In the rows, zero is written as 128.
A single turn carries every row of the set below to another of its rows. Some are shown first; where does it send the rows asked next?
Ninar: [148 164 145 129 117 143  92 143 128 136 108 109  88 166 125 136 121 131
 108  98 144 118 131 132]
nagu: [123  81  98 146 145  98 144 151 149 129 133 146 128 101 155 147 130 100
 137 133 113 126 115 116]
Zov: [128  85 106 158 137  98 156 146 157 122 122 145 140 100 157 142 136 103
 133 123 114 122 122 112]
mafo: [102 103 103 147 117  92 135 162 152 118 120 148 121 108 146 147 115 106
 139 129 101 127  95 126]
Geme: [160 122 147 139 153 156 109 119 126 144 118  95 111 150 117 136 159 122
  97 108 149 114 149 108]
sedef: [ 98 103  99 147 116  90 147 150 147 125 118 141 136  94 126 139 121  91
 145 147 108 133 121 110]
sasar: [118  82  95 156 137  96 146 154 155 129 124 141 139 101 145 144 130 104
 139 126 114 129 112 113]
fovi: [169 133 137 142 147 151 113 128 130 162 113 103 117 149 112 129 139 124
 111 103 161 116 163 110]
Mibas: [140 165 156 127 120 137  90 154 124 119 119 122 105 169 110 130 139 132
  99  98 129 112 119 128]
bibar: [109 109 116 147 112  93 142 156 153 108 119 154 117 108 159 145 117 105
 132 125  99 120 100 129]
Sev: [133 153 161 124 118 148  89 131 121 125 115 106  82 162 120 139 134 126
  98 113 128 113 126 130]
gor: [103 111  99 148 123  87 143 146 141 121 129 140 136  88 130 138 117  91
 143 151 103 130 121 109]
ses: [102 111 112 148 110  90 156 142 146 117 115 146 136  90 133 136 124  87
 140 148 106 127 131 110]
lilu: [109 111 102 148 125  89 131 157 147 114 131 146 121 102 151 146 112 105
 137 132  97 124  95 125]
gutu: [121  86 100 148 141 101 142 148 150 131 130 151 133 100 157 144 125 103
 142 129 105 123 112 117]
zof: [105 115 103 141 124  96 137 157 145 115 117 152 121 100 149 147 116  93
 142 131  95 126  98 121]
Vofo: [104 106  96 141 124  91 144 142 145 120 124 142 138  94 143 138 128  89
 149 146 107 136 127 106]
dul: [139 162 145 138 114 138  85 159 112 137 118 100  93 160 120 135 132 127
 104  92 139 109 123 123]
nol: [114 164 148 133  99 138 115 130 111 136 116 111 127 149  86 123 137 105
 111 136 142 123 176 123]
dok: [107 110 104 139 125  95 137 161 142 116 122 151 111 103 149 151 115  94
 137 135  99 124  96 126]
mur: [157 122 140 153 147 153 122 134 124 155 124 112 138 154 110 132 156 123
 101 101 155 112 166 121]
sareg: [134 160 150 138 115 146  98 153 121 125 116 120 102 172 123 141 133 129
  97  94 134 112 126 147]
sopa: [165 125 149 142 153 146 110 137 128 149 129 118 136 154 100 123 157 130
 102 103 148 108 152 107]
bibi: [125 161 154 124 109 130 105 130 115 132 124 113 129 149  78 113 144 114
 113 137 139 123 169 105]
nisuv: [160 125 140 151 141 147 105 143 114 167 128  97 122 144 108 126 148 125
 108 101 155 104 157 104]
dar: [142 161 165 139 124 138  93 141 122 134 115  99 100 160 127 131 137 121
  91  97 139 117 120 135]
vomur: [158 130 161 150 148 145 113 125 123 163 123  96 127 144 110 123 149 115
  95 109 153 114 154 115]
bibe: [122 163 168 132 106 130 103 122 113 144 120  94 116 144  98 115 135 106
 103 135 142 126 161 118]
bev: [132 166 146 125 105 137 107 124 119 148 109 104 107 145  92 120 122 111
 120 134 150 126 173 113]
Pakug: [125  90  94 156 146  94 143 149 150 126 134 139 140  95 149 143 127 103
 137 131 110 125 112 111]
kan: [122 160 144 132  99 130  97 137 103 148 123  93 113 142  91 118 134 110
 117 131 146 118 169 103]
zab: [103 106  96 139 125  90 147 146 140 119 123 140 131  91 136 142 127  83
 143 153 111 136 127 108]
Bodi: [127 151 157 126 119 147 110 112 112 139 110  97 107 137  86 126 142 103
 107 141 138 119 165 105]

sareg -> nol
nagu -> dok
mafo -> sedef
Now find these:
bibar -> ses
Mibas -> bibi
nisuv -> dul
Geme -> Sev
gutu -> zof
bibe -> vomur
Ninar -> bev
lilu -> gor

A single turn carries every row of the set below to another of its rows. Some are shown first; where does it send the rows asked next?
Kofon: [129 140  99 125 126 136 139 129 147 151 134 119 109  91  67 145 144 149
 118  98]
nesu: [131 128 147 147 155 105 138 128 146 111 129 131 145 130 120 124  81 118
 113 158]
Nelem: [141 139 145 133 170 114 119 134 135 141 108  79 114 121 126 127 124  93
 128  96]
tibif: [139 106 114 119 133 136 154 109 186 117 130  84 145 130 105 137 118 121
 114 116]
refin: [121 111 174  95 130 132 111 112  99 135 136 123 117 116 118 151 133  94
  97 130]
Mufut: [ 93 152 129  96 119 112 157 114 167 151 125  94 106 122  95 147 146 144
  93 143]
Tufu: [118 140 104 115 110 137 140 125 150 164 151 124 116 103  72 151 142 152
 111 101]
Tiron: [104 113 147 116 132 107 165 111 134  90 147  97 138 140 128 143 113 142
  95 139]
dum: [136 135 154 100 149 118  95 124  98 135 137 114 123 109 107 129 118  71
 112 128]
mis: [ 98 113 146 108 131 112 128 120 138  90 144 109 134 140 111 111  99  73
 121 121]
kive: [111 132 109 104 139  97  96 136 135 162 153 135 130 136 101 133 130  93
 131  85]
rumin: [ 77 132 139 107 138  89 116 144 119 126 142  95 137 104 115  99  92 123
 136 117]
Lafo: [129 132 140 154 151  93 119 125 154 152 137  81 122 144 105 161 136 140
  96  89]
sani: [102 119 134 136 108  85 134 132 118 101 177  98 131 118  86 138 112 156
 100 112]
kodez: [129 151 143 114 148 120  97 138 104 136 143 116 128 106 111 122 105  71
 123 118]
fasil: [104 105 145 124 122  89 160 113 128  91 157 104 131 136 115 132 116 149
  89 128]
Sus: [141 138 125  89 136  96 140 140 103 152 107 130 140 130  78 128 106 138
 141 139]
nobuk: [138 141 115 147 134 115 146 140 126 118 131 117 110 134  64 145  80 157
 107 119]
Tatog: [112 142 129 130  89  93 129 115 162 152 149 121 106  96  69 108 111 136
 123 102]
pizu: [135 154 127 132 161 113 112 140 141 150 110  92 114 125 118 124 132  89
 132  92]
buzi: [109 147 133  90 143 123 128 142 114 167 124 115  98  92  60 137 119 105
 129 130]
vamo: [ 94  93 159 126 128 106 110 127 129 119 162 109 125 157  90 150 125  97
  95  95]
debev: [152 141 123  94 132 104 139 138 108 173 116 122 141 130  80 136  97 148
 130 131]
pinu: [106 156 125  93 139 122 121 154 107 177 135 115 111 106  67 142 113 116
 129 122]
gidir: [106 133 144  86 136 137 147 128 127 139 116 108  74 104  84 139 128  91
 130 134]
Delo: [133 147 148  99 128 120 129 117 128 197 138 133 121 118 100 147 106 130
  81 108]
pom: [ 98 102 155 111 134 104 118 115 133  95 146 103 125 149 104 114 112  78
 105 108]
kaz: [101 144 133 129  90  89 141 115 170 150 154 121 113 107  72 116 120 149
 118 118]
Pema: [129 114 117 149 135 118 156 120 148 132 136 114 109 139  88 161  99 169
  88 112]
dutak: [121  93 158  89 122  96 147 113 121 139 117 116 154 148 100 152 116 146
 107 142]
ziz: [ 92 124 160 105 103 100 140 110 153 129 128 117 113  96 113  98 111  89
 131 126]
lev: [ 99 115 159 119  99 100 134 100 167 121 130 122 104 106 109 107 123  92
 124 130]
tek: [120 120 129 145 130 132 157 111 163 139 143 109 110 143 101 169 110 159
  82 113]
pugo: [121 120 143 149 145 106 119 114 168 142 137  75 134 145 116 153 131 139
  98  85]
Deve: [124 100 158  98 134  93 141 111 123 134 117 123 154 152 118 154 110 130
 113 152]
mure: [154 148 108 121 141 147 153 133 136 120 124 109 106  94  81 133 134 123
 130 101]

debev -> kaz
Nelem -> Sus
pinu -> Tufu
Now find these:
kive -> Delo
nobuk -> sani
Kofon -> Pema

A single turn carries every row of the set below to another of its rows. Some are shown first; where does it send the rows asked next?
Niz: [161 110  80 115 129  99 100 114 102 170 126 160]
kaze: [140  97  83 142 134 121  82 137 118 160 164 155]
robun: [142 155 104 124 142 115 116 137 136  93 150 185]
nizik: [169 158  71 123 136 169 113 130 141 115 149 151]
Vibu: [127 108  92 149 135 105  79 124  95 137 150 146]
folal: [135 106  81 155 141 112  73 144 106 144 162 143]
gir: [144 159  96 136 150 114 107 152 135  86 155 176]
Mab: [157 175  82 140 123 124 130 135  88 155 124 152]
feda: [153 125  79 136 138  83  86 121  81 144 122 141]
sov: [166 125  60 150 151  93  75 153  97 152 142 133]
bov: [182 100  61 141 143 127 115 150 105  95 157 158]
Fozez: [151 154  90 133 151 124 109 161 148  99 164 180]
fuf: [149 149  97 121 143 125 118 146 150 106 158 190]
dor: [165 167  68 138 144 160 103 138 129 101 147 139]
zar: [175  98  74 127 132 123 125 126 100  95 144 168]
Mevan: [169 173  69 146 129 133 125 157 104 166 139 149]
nef: [160 160  83 118 130 161 117 112 129 107 136 155]
gar: [173 110  61 129 141 109  90 146 118 179 147 152]
zekiv: [175 161  61 125 125  73  95 131 146 141 137 156]
fini: [131  98  94 135 127 115  88 118 107 153 152 159]
zakib: [174 163  60 128 126  71  94 131 143 139 136 155]
val: [165 169  77 135 121 134 134 142 103 169 132 158]
lami: [157 169  79 131 138 152 108 119 118  92 135 142]
Zete: [160 180  74 152 131 123 122 151  89 152 131 142]
lasa: [174 104  69 139 139 118 117 137  93  85 146 157]
zag: [173 163  63 125 125  70  95 128 142 138 134 155]
tutub: [183  94  65 128 136 132 124 140 112 106 155 169]
bimo: [174 162  63 124 123  72  96 128 144 141 135 157]

Vibu -> fini
zar -> tutub
Now find these:
fuf -> Fozez
Niz -> gar
Mevan -> Zete
zakib -> zag
lami -> nef

